Rotation paths and how fast each direction turns (degrees per step):
Each turn is a multiple of 5 degrees from 10 to 175, or 0.
Each row of a path follows its step; steps can be skipped.
Rotation 1:
step 1: [  3  -9 -15  17  17  23  21  -4   8 -20  31   6  -3 -24  12  -2 -18   6
   3 -12  -1  -8  -3   7 -13  15 -20  19   5  11  -1 -20 -17  10 -23  -1
  18  21 -28]
step 2: [-36 -10   7  -3  -4  -7 -11  -9  -5   6 -10  -5   7  -3  29  -1 -25  17
  -6  23  -1   7   1  35  18   8 -15 -16 -15 -19   7 -24 -13  -1  -1  21
  -2  -4 -20]
step 3: [ -7  14   6  -4  -2   5 -14  -7 -21  -5 -12  13   2  12   6 -16 -40 -14
   2 -16  17  -2 -22  -5 -20 -32  13  15  -2   3  24   4  13   1 -10  34
  14  -7  -7]
step 6: [  4 -12  -6  -6   1   0   5 -24 -16 -40  12   5  13 -37  15   4   9 -13
  23 -11  11 -19 -14 -11  -1 -23   7 -23  11   1 -18 -14  24   2  -5   0
  10   1   4]
step 7: [-27  -5  -1   9  33   3  -8 -14  -6 -10  -3  11   1   3   8   8  14   0
  14   5  18   4 -21  19  33  -9   1   8  17   8 -12  -3 -47  10  12 -18
  -6  -2  -7]
step 9: [  7  -6  -9   9 -10 -22   8   7   9 -15 -37 -13   0 -12  25 -12 -16  -7
  22   9  11  17 -22  22  -4  -3 -24  -6 -24  19 -14  24  15  15  -7   4
  -1  -9   6]
step 12: [-34  -4  28   5 -13  30   9   9  15 -20  24 -16   3 -19   7 -14   8  -5
   0   5  11  -4  -7  11  27   1 -35   3  -7   6  -9   5  -3  -4 -12 -22
  -3  10  24]
step 13: [-24   1   7 -13   5 -21  -3 -19 -17 -22  -4   3 -13  21   9 -33  14   9
 -25 -11  -4 -27 -15  -2  -5   1 -18 -11  14  -2 -10 -27  -5   2 -10  10
  -7  30 -11]
step 14: [  9 -12   4   5   1  22  -6  25 -20 -21 -27   3  -1  15  19   3 -30   5
  -6 -11   9  14  11   8   2  -5  12  -2  -2  22 -25   1 -31   8 -26   4
  10  17 -16]
[  5   7   3   0   0  -7  -2  -1  -2   0  -2   2  -1   7   3  -6  -1   2
   2  -6  -2   2  -3   4   8  -2  -3  -6  -6  -3   3  12 -12  -8  -7  12
   3   6  -4]
65
[ -3   3   2  -5  -7  -7  -1  -4  -1  -1   5  -5 -11  -2  -5  -4   3  -8
   5   2   2  -1 -13  -5  -2 -15  -6   2  -5   2   0  -1   3   4  -3   0
   2  -5   5]
115
[  1   1 -13 -10  -5  -5  -1  -5   2   6  -3   4   0  -7   9  -3  10   2
   0   1  -2   2   6   0  -5  -3  -4 -11   0  -1  -4  -1   1   4   0  -1
  -3   2 -10]
155
[  0   0  -1   5  -4  12  -2   1  -5   2  -1   5  -4  -1   3   3  -4  -3
  -1   3   0   2  -5  -9  -5   2   0  -4  -5 -17   9 -10  -6   1  -6   1
   3   0  -5]
25
[ -8  -2  -1  -1  -4  -3   1  -5  -7  -6  -7  -5  -1   4   4   4  -7   3
   2  -3  -6 -10 -10   4  -2   5   5 -11  -3  -5  -7   0  10  -4   6  -1
   1   2   1]
100
[ -4   3  -5  -8   2   2   3   0  -4   1   4  -2   6   4   1   0  -1   5
  -4  13   9  -3  -8   9   0  -5   2   3   8  -4   4   4   1  -3 -11  -2
  -9   6   1]
70
[ -4  -3   4  -8   8  -1 -13  -1   0   1  -5  -2  -9  -4   3  13  -4   5
   2  -2   5  -1   3 -10   8  -1   5  -3   4   4   4   4   3   1  -7   2
  -1  -1  -2]
95
Rotation 2:
step 0: [-16 -11   6 -27  25 -11 -10 -16   9  -1 -15   2  18  34  16 -35   4  15
 -12  -8 -23  -8  11 -20   9 -18 -18  -6  15 -16 -14 -26  -6 -14 -10   8
  -5   6  -8]
step 2: [-42   2 -17  -3  -1 -24   1  -6  -5  -7  24   8  -4  24  -2   4   3 -19
 -10  -2  31   7   2 -13  27 -10  -1 -17  -3  12  -7  13 -13 -21  -6  -3
   5  34  26]
step 4: [ -8   6 -15   1  -7  -2  12   5   9  16  25   4  -7  26 -27  -8   7  -6
 -27   1  -8 -30 -11  -4  -2  16  32 -31 -27  13  10  -3 -13  -5  -2   5
 -11 -34  -4]
step 5: [-19  15 -25   4  18  -9  24 -26  -5  20  11  14  -3  14  -3  -6 -19 -20
  12 -14  11 -35 -16  23  17  18  -5  14 -17  -1 -12   2  -3  11 -20  -8
 -18   8  13]
step 7: [ 10  17 -24  -6 -15 -19   3  24 -13  13  14  33 -16   2   8  -8  14   7
 -10  -2   1  -8   6  27 -17 -11  25   3  15  -2  13   1  11  -5 -15 -16
  -9 -33  31]
step 10: [ -9  12  17  -4   2  13   7  13  10  24  -7  20 -18  -9 -19  25  -6 -17
  -4 -21   6  17  17  15  -9 -25  28 -19  17 -18  -5  -2 -32  -7 -18  -6
   4 -10  23]
step 11: [ 14  17   4  16  -6  -2  16   9  10  -1 -20   3  14  13  15  16 -38 -23
   8   9 -14  16 -13   2 -16 -13  24   1 -11 -10 -22  -5   3 -10  -9  11
  -2  39  29]
step 13: [ -5  19  15  33  -7   3  -7   5 -15  42 -16  14  23 -10 -24  -4  -2   9
  -5 -10   9 -16  -1   5  -8  -5  30  -6  12  -7  11  21  -8  10 -18 -14
  -2  23 -20]
step 14: [  8   8   7   9 -16  17   7 -25 -22   3 -14   9   3  20  18   8 -33  17
  -9  20   4   0  11   4  25   1  24  15   3  32 -15   4 -16   3 -11   9
  22  29 -16]
[  2  -8  -8  -3   1  -3 -10  -8  -4   4   0  -8   7  -4  -8   3   1  -1
   5 -11   5  -6   0  -1  -5   6  -2   1  -4   1  -1   4  -5   3   1   1
 -11   4  -1]
95
[  0  -3   0  -9   1  -9  -2   1  -2  -3 -10  -3  -4   1   7   0  -2   1
  -6  -4   8   9   1  10  -1  -1  -2  -4  10  -2   0 -10   4   6   3   1
  -8  -5  -2]
40
[  4   0   7  -8  -2   0  -2  -5   1  10   8   1   6  -1 -10   3   5  -2
  -4   1  -2   2  -4  -6  -5  -1   7  -1  12  -3   5   0   9   1  -4  -2
   2 -10  -2]
120
[  1  -2   4  12   3  -3   5  -6   8   0  -3  -5  -3  -6  -6   5   0  -6
 -10   4   2  -1  -8  -4   2  -3   1  -9  -5   1   5  -9  -1   6   2  -1
  -3   5   8]
45
[ 1  4 -7  6  1  4  1 -5 -6 14 -4 -6  1 -7  5  4 -4  7  9  6  0 11  0  2
 -3 -4  3 -4 -4 -7  3 -3 -3 -5 -2  5  1 -6  3]
20
[  0  -9   2  -7   7   5   2   5  -3   6   4   1   6  -7   6   1  -5   9
  -6  -2  -9   4  -3  -5   3   3 -14  -5  -2   5  -4  -1   5   0  -1  -5
  -1   3   5]
120
[  3  -3  -2  -3 -12  -1   2  12  -4   1   1  -3 -10  -6  -9   1  -3   2
   4   6   1 -10   2  -1  -3  -2  -6 -11   3   5   0  -3  -4  -7   2  -3
  -2  -6  -3]
130
Rotation 3:
step 0: [ 13 -11 -12 -22 -12  10 -13 -24  10 -40  13  -9  -1  31  -5 -11   9  20
  -8 -21 -24  -1  24  10 -18  -4   4   2   0 -21  19  -1 -20   4 -20  13
  25  17  -2]
step 1: [ 25  -9 -17 -25  -4  26   3   0 -11 -15  13 -13 -20  -8  20 -20   5  11
  -9 -18  -1 -28  21  -1 -29  -1  27  12  -5 -42  -1   2  -5   5 -16  -5
   3  -8  18]
step 2: [ 19  -2 -28  -9  -9  16   0   0 -25  19  17   8 -10   1   1  15  -4   5
 -14 -19   1 -10   6 -18 -10  20 -11   7   4 -28 -14  27   4  20 -11  12
  18 -11  50]
step 5: [ -1 -17  -4  -5 -12  15  18   3 -15  -9  32  30   4  14  -4  18  21   8
   9 -22 -28 -14  15  -7   8   5   0 -11  19   1   7   2 -30  47  17   0
  -8   0   7]
step 7: [  3 -27 -10   0 -10  -5 -10   5 -13  -2  24   6  -8 -26  -1  -4  25  27
  -2   3  -8 -16   1   2   1  10  23  -7  -1 -40 -55 -23  -2  -6   4   2
   3 -11  11]
step 8: [-11 -35  -9 -12   4  -1  -5 -22   1  30   6  12   6  12  -5  11  13  21
 -15   7 -15  -2   7  -8  -2  26  -5  -8   1 -15 -44 -11   5  30   5  26
  26  11  16]
step 9: [-13 -17 -11 -25  -5  23  18 -37  39  29  -2  12  12  21 -24 -15   7   2
  -1   8  -8 -16   3  13  -2  -7  17 -14   4 -27  -9  -1  -3  12  -8  21
  18  -2  -9]
step 11: [  8  -6 -28  11 -27   0  12  -1   8  27  27  -7  -1  23  -2  30  23  24
  -6 -23 -31  -3 -11 -35   1  -1 -15   2  -6 -13   1  12 -25   1   1   9
   0   9 -10]
step 13: [ 17 -24 -17 -34   4  -5 -19 -21  -7 -15  21 -19 -35  -5  28 -12  20  12
 -10  -6 -13  -7   6  -4 -12 -14  16  -9  12 -18 -17   7 -11  13 -15  -5
  17  24  -2]
[ 7 -8  9 11  9  1  1 -1 -2  7  4 -4 -7  4  8  3  0 -5 -7 -5 -3 -1  5 -5
  0  4 -4  6  2  0 -7  3 -1  6  5  0 -7 -7 -3]
120
[  6   4   6  -2  -6   5  -7  -1   0   5 -11   5  10   1   2  -6   9  -3
  -2  -6   3   0  -3   0   0  -8   1   9  -5  -4  -5  -4  -2   4  -2 -10
   0  -7  -5]
130
[  1  -1   3  -3   6  -2  -6   0   1  -1   9   3  -5   6   2  -8   9   3
  -2   7   1  -8  -3   7   0   1   3  -1   2  -4   5   1  11 -10  -5  -6
 -12  -3  -2]
120
[ -4  -2  -3  -4  -1  -4   5  -8  -7  -6  -1   2  -4  -6   6  -4  -4  -1
  -8   0  -4   0 -11   0  10  -3  -2   0  -2   5   2   9  -8   4  -6  -8
  -6  -5   6]
35
[  7  -6   5   0   4  -6  -3   3  -4 -12   4  -1   4  -4   3   0   7  10
   2  -7  -3   4   5  -4   1  -8  -1  -7   5   8  -1  -7  -7  -5  -4   0
   2  -1  -4]
55
